(in the rows, 128 means zero)
One turn moves each row of this set onto another row. After a few examples, where does it send each row asked below?
Tuf: [140 122 126 160 123 115 102  78 137 103 156 101 151 123 148 131 156 123
  84 142 163 134  88 161 132 128 105 162 130 129 107 134 138 129 143]
nopub: [103 103 150  95 108 109 173 124 129 106 133 131 153 153 144 169 148 170
 116 123 162 110 116 123 116 134 112 128 143 124 117 138  94  99 107]
kubob: [122 114 102  85 120 103 113 142 121 108 137 146  88 147 117  92  99 142
 134 134 150 141 113 135  74 145 129 122 114 163 126  96 110 147 153]
vok: [124 113 117 147  87 104 125 108 150 114 149 158 146 175 117 151 104 121
 147 126 126 161 121 148 105 123 155 150 149 119 143 122  94 141 136]
tikos: [106 133  67  97 109 117  87 108 137 109 146 143 171 150 128 125 123 165
 140 116 148 111 120 165 146 135 128 185 115 115 117 117 113 135 112]
tumez: [157 121 115  95 133 102 160 165 120 118 133 122 150 130 110  96 163  99
 151 109  88 110 142 150 115 126 123 104 111 131 126 131 139 136 134]
Mebup: [141 132  80  98 139 134 130 122  65 118 105 133 119 100 142 108 120 131
 148 119 154 128 109 127 104 125  81 134  94 134  99 140 148 163 123]
Feri: [107 111 133 115 135  71 120 124 138 126 112 144 132 113 119 111 128 200
 107 116 142 130 125 104 140 113  86  98 137 132  94 143  89 107 130]
Fadeb: [147 123 120 155 142 116 101  78 146 102 141 105 147 120 151 135 167 122
  89 143 158 132  89 166 137 126 121 159 131 123 100 145 144 128 142]
Lapul: [148 113  90 119 109 124 128 166 116 135 122 154 134 104 149 125 141 177
 119 101 136  89 133 113 117 102 101 108 148 149 138 121 122 119  86]
mim: [131 151 114  92 133 112 139 107 123 131 160 120 151  97 134 136 139 159
 110  88 145 141 141 175 146 141 139 111 109 126 112 122 128 104  79]
dumed: [130 144 129 140 165 131 140 135 145 124  95  91 109 148 133 128 122 166
 128 147 114 122 142 104 119  99 102 148  90 133 119 142  84 121 158]
Vuz: [132 160 132 157 145 123 111 125 127 137 126 120 103 122 151 114 158 106
  95 156 163 119 110 112  77 124  98 166 140 102 138 127 104 152 129]
lim: [127 162 126 151 141 119 112 125 131 141 127 113 106 118 157 109 150 106
  93 155 169 119 104 112  83 128  99 171 148 105 135 132 100 151 132]
gosuf: [149 143 113 118  86 124 122 117 142 111 141 120 131  94 145 102 122 177
 135 106 162 180 103  85 156 156 123 164 134 115 155 140 126 124 132]
togu: [ 98 125 119 132 125 116 133 130 150 139  84  93 132 154  84 137 128 127
 119 158 157 125  94  95 177 121 153 169 126 133 112 137 103 136 142]
Fuvup: [140 115 103  93 155 129 127 155 101 116 131 124 105 121 147 106 141 110
 111 118 105 143 139 185 130 152 135 111  91 135 131 113 138 142 149]
lomes: [135 162  63 141 115 141 142  99  81 115  95 137 139 117 113 135 115 161
 114 101 111 120 150 143 113 103 134 145 131 131 123 146 125 135 133]
Lesov: [126 114 116 107 151 125 125 171 129 116 112 121 102 159 142 126 136 124
 127 144 108 128 144 100 142 117 158 121  74 130 111 113 108 161 101]
bav: [147 124  83 122 146  76 105 132 107 116 122 128 136 126  97  97 142 138
 147  85 137  92 123 130  86 109 147 159 113 122 122 149 114 145 167]
non: [119 143 120 173 146 126  94 148 106 124 139 149 125 101 121 128 147 102
  88 137 145 130 102 141 122  88 133 117 131 150 129  84 119 132 134]
lavu: [134 108 129 125 111 113 136 122 147 157 132 104 157 133 141 154 117  64
  97 144 117 109 122 147 114 126 149 123 140 126 119 121 144 129 112]
Kufug: [132 155 107 130 121 107 147 119 109 141 102 122 167 135  83 161 167 110
 116  82 121 150 106 115 145 160 111 148 132 124 114 139 164 132 121]
sezin: [141 129 112 151  99 118  99 142 117 127 139 154 134 106  90 113 131 127
 119 132 119 141 144 143 190 154 153 163 139 118 139 150 154 147 128]
Nema: [144 139  63 126 121 103 113 153 110 153 106 172 131 108 108 103  91 118
 114 131 146  94 133 143 135 105 127 125 100 123 129 123 126 144 109]
gaz: [102 151  97 115 107 172 157 169 145 133 123 127 165 130 131 110 102 135
 149 135 127 129 120 131 153 141 155 128 124 149 145 136  84 125 124]
ripeg: [117 171  84  84 136 120 150 124 115 130 146 117 129 136 148 118 134 126
 140 142 118 140 116 140  87 160 153 161 106 126 121 102 138 178 116]
pivap: [105 128 115 132 129 119 128 134 144 133  83 104 131 161  83 145 130 121
 122 163 159 120 100  92 176 121 153 159 130 129 119 132  94 130 144]
lom: [104 105 131 113 140  80 114 125 135 125 115 143 134 111 128 109 130 199
 117 114 138 126 121 106 140 110  81  93 138 135  91 138  93 109 130]
maka: [141 119 122 158 134 122 110  72 143 101 152 105 151 120 147 131 157 129
  84 147 158 140  95 163 134 126 111 162 131 119  99 146 139 125 141]
felo: [132 122 119 120 160 131 145 136 121 115 115 165 108 128  82 141 121 109
 136 101 133 130  97 113  94 119 110  87 131 114 107 135 145 136 172]
liva: [106 108 150  89 113 102 179 123 130 103 141 137 154 152 155 166 144 160
 124 131 158 118 120 109 118 142 108 121 134 134 122 134 103 102 101]
murav: [120 117  97 107 125 156 157 136 136 110  92 102 139 103 142 155 103 118
 119 108 126 177  93 136 134 170 110 143 133 146  96 105 123 132 113]
daz: [135 160  94 113 120 120 125 158 121 147 147 180 107 100 120 103  91 111
 134 101 137 140 114 143 119  90 144 109 151 126 133 122 113 126 134]
pag: [141 142 123 116  94 122 136 118 146 117 139 113 132  99 135 105 118 180
 128 106 165 182 104  87 151 160 126 170 132 115 162 144 127 125 129]
Zuv: [110 111 167 106 119  92  99 131 138 115 128 127 111 108 136  85 162 144
 142 127 153 148 101 111 144 145  87 128 144  95 144 132 146 172 135]
tedi: [171 134 123 112 170 116  90 153 141 125 149 122 156 126 137  80 151 138
 151 103 124 166 129 116 138 120 135 118 129 116 150 126 159 137 133]
kedu: [ 84 123  96 120 108 129 134 127 120 104 130 156 140 116 101 109  99 104
 129 119 145 122 102 131 124 147 117 105 178 127 129  80 145 163 134]
Luk: [109 119 163 108 128  91  91 135 134 120 125 130 113 109 134  80 168 146
 142 120 157 146 100 108 141 147  94 129 143  96 144 125 144 172 133]
lus: [108 133 118 138 128 121 134 135 144 139  87  93 134 160  95 140 129 124
 126 157 158 130  92  92 175 121 151 168 118 124 102 143  95 143 141]
kol: [124 148 131 138 165 134 146 131 144 125  96  90 113 149 133 132 130 168
 128 149 121 120 139 112 124 101  99 148  87 122 121 145  86 122 162]
tebi: [135  93  99 105 166  73 126 110 146 113 121 130 156 128  89 134 106 145
 133 101  86 141 123 144 130 137 151 111 138 132 123 145 140 156 142]
famag: [ 95 104 147  92 111 110 179 116 128 109 140 135 157 157 148 161 150 159
 118 133 162 116 117 115 120 139 110 125 143 122 121 142 100 106 103]
vuvov: [146 139 127 105 102 123 122 125 147 113 140 122 135 106 131 108 114 177
 128 107 163 186 101  83 157 163 116 164 134 110 156 147 131 124 129]

famag moves to togu
Feri moves to kol
pivap moves to Fadeb
And these:
kedu moves to tebi
tedi moves to Lapul
tumez moves to Nema
bav moves to Mebup
tikos moves to murav
dumed moves to Vuz
mim moves to gaz
lus moves to Tuf

One turn moves each row of this set onto another row. After a few examples, where does it send each row asked below?
tuzi: [112 105 104 109 112 140 132 127 113 158  90 144 132 133 108 105 104 131
 108 142 154  67 116 149 118 134 158 168 111 134 125 149 122 126 115 119
 106 119  96 132 168 137]
Dol: [131 145 153  95 157 127  73 136 158 127 126 112 132 119 121 141 116 146
 139 155 150 136 110 102 136 141 112 127 160 139 150 131 153 176  89 150
  84  94 134 102 106 127]
nuvil: [ 96 139 138 132  97 122  97 167 104 150 171 118 108 134 173 118 176 123
 137 125 126 142 114 169 134 106 110 115 115 160  90 127 137 144 143  99
 130 109 119 111  94 141]
reg: [122 128 125 104 121 116 136 120 104 153  94 138 117 133 111 137 107 133
 120 126 150  68 130 143 143 133 167 178 115 127 120 165 103 121 116 119
 121 115 108 119 157 120]
Vutet: [127 134 149 104 149 127  76 134 152 127 127 116 139 119 112 132 113 155
 135 160 155 132 111  99 111 147 110 125 164 138 166 144 159 162  88 161
  83  96 124 101 100 131]
pumiv: [140 146 129 129 140 131 173 135  99 128  86 127 134 116 117 107 179 178
 103 121 166 128 146 138 150 102 129 142 136 130 137 146 113  87 130 104
  96 170 120 128 111 154]
maz: [130 125 119 137 117 149 164 135  94 141  78 157 120 129 132 103 158 191
 101 131 155 134 159 140 142 106 118 137 137 109 107 127 134  95 121  97
 100 149 105 119 106 156]
zeleb: [ 82 136 104 123 152 135 131 116 142 122 132  94 145 124 142  97 168 130
 168 112 101 171 133  98  82 113 122 111 141  92 110 147 156 131 126 156
  80 124 103 149 122 103]
Rab: [117 155 150 109 161 143  72 140 152 134 118 115 134 122 120 135 113 147
 145 164 141 138 116  99 125 127 106 126 163 138 143 117 157 175 106 151
  77  83 132 103 112 123]
torud: [114 138 108 147 121 150 112 125 106 149  95 143 151 142 100 111 117 115
 117 148 160  92 115 144 120 122 161 169  91 143 114 141 124 141 134 108
 102 125 103 133 181 134]
givo: [103 125 142 115 103  95 101 164  97 139 177  89 114 120 170 113 174 125
 136 113 142 115 112 169 129 129 121 110 134 171 130 151 123 115 139 110
 140 122 119 105  88 136]
makor: [ 85 125 138 108 106 119 128 172 110 159 165  95 119 110 151  91 179 142
 126 131 131 104 110 168  94 111 110 115 140 170 146 157 124  98 150 137
 124 120 112 122  92 145]
dovef: [114 146 147 116 155 144  73 138 147 134 118 118 142 121 113 124 110 155
 139 170 148 132 117  97  99 137 105 124 168 136 158 129 162 158 105 164
  79  86 121 102 109 127]
Rir: [ 77 136 135 126  99 149 125 174 116 172 158 125 113 123 152  96 182 139
 128 144 116 134 112 168 100  89 100 118 121 163 110 134 136 125 154 127
 115 104 112 129  94 148]
tasug: [136 122 105 148 120 146 129 134  85 121  78 136 131 133 153  91 148 167
 111 123 166 128 150 143 158 118 126 119 140 123  98  97 137 106 127  72
  96 153 104 113 125 152]
Vaku: [143 144 118 141 144 128 135 134  90 108  86 104 144 118 139  94 169 153
 111 113 177 122 139 142 166 118 136 124 140 142 128 115 117  98 137  75
  94 175 118 123 128 150]
liv: [ 93 132 108 107 149 121 124 114 144 117 135  96 126 129 156 115 166 125
 173  98  97 173 135 101 117 115 128 112 138  88  91 139 155 150 110 138
  88 118 109 140 116  98]
beg: [104 107 101  96 141 101 121 112 144 106 143  85 135 125 159 106 160 124
 164  88 111 160 128 104 115 140 134 104 144  94 112 153 152 139  93 137
  93 131 106 137 112 104]
momis: [122 160 130 138 132 125 117 120  96 142  99 137 136 142 103 146 121 117
 128 131 156  94 127 138 144 121 167 180  96 136 111 154 107 134 135 108
 118 121 114 121 167 117]
Sila: [ 92 109  98 109 143 115 129 115 143 111 142  81 153 119 146  87 165 129
 161 104 117 155 125 103  81 136 130 104 146 100 132 162 158 123 107 157
  84 136  98 146 117 110]

maz moves to pumiv
dovef moves to Vutet
Sila moves to beg
And these:
nuvil moves to Rir
momis moves to torud

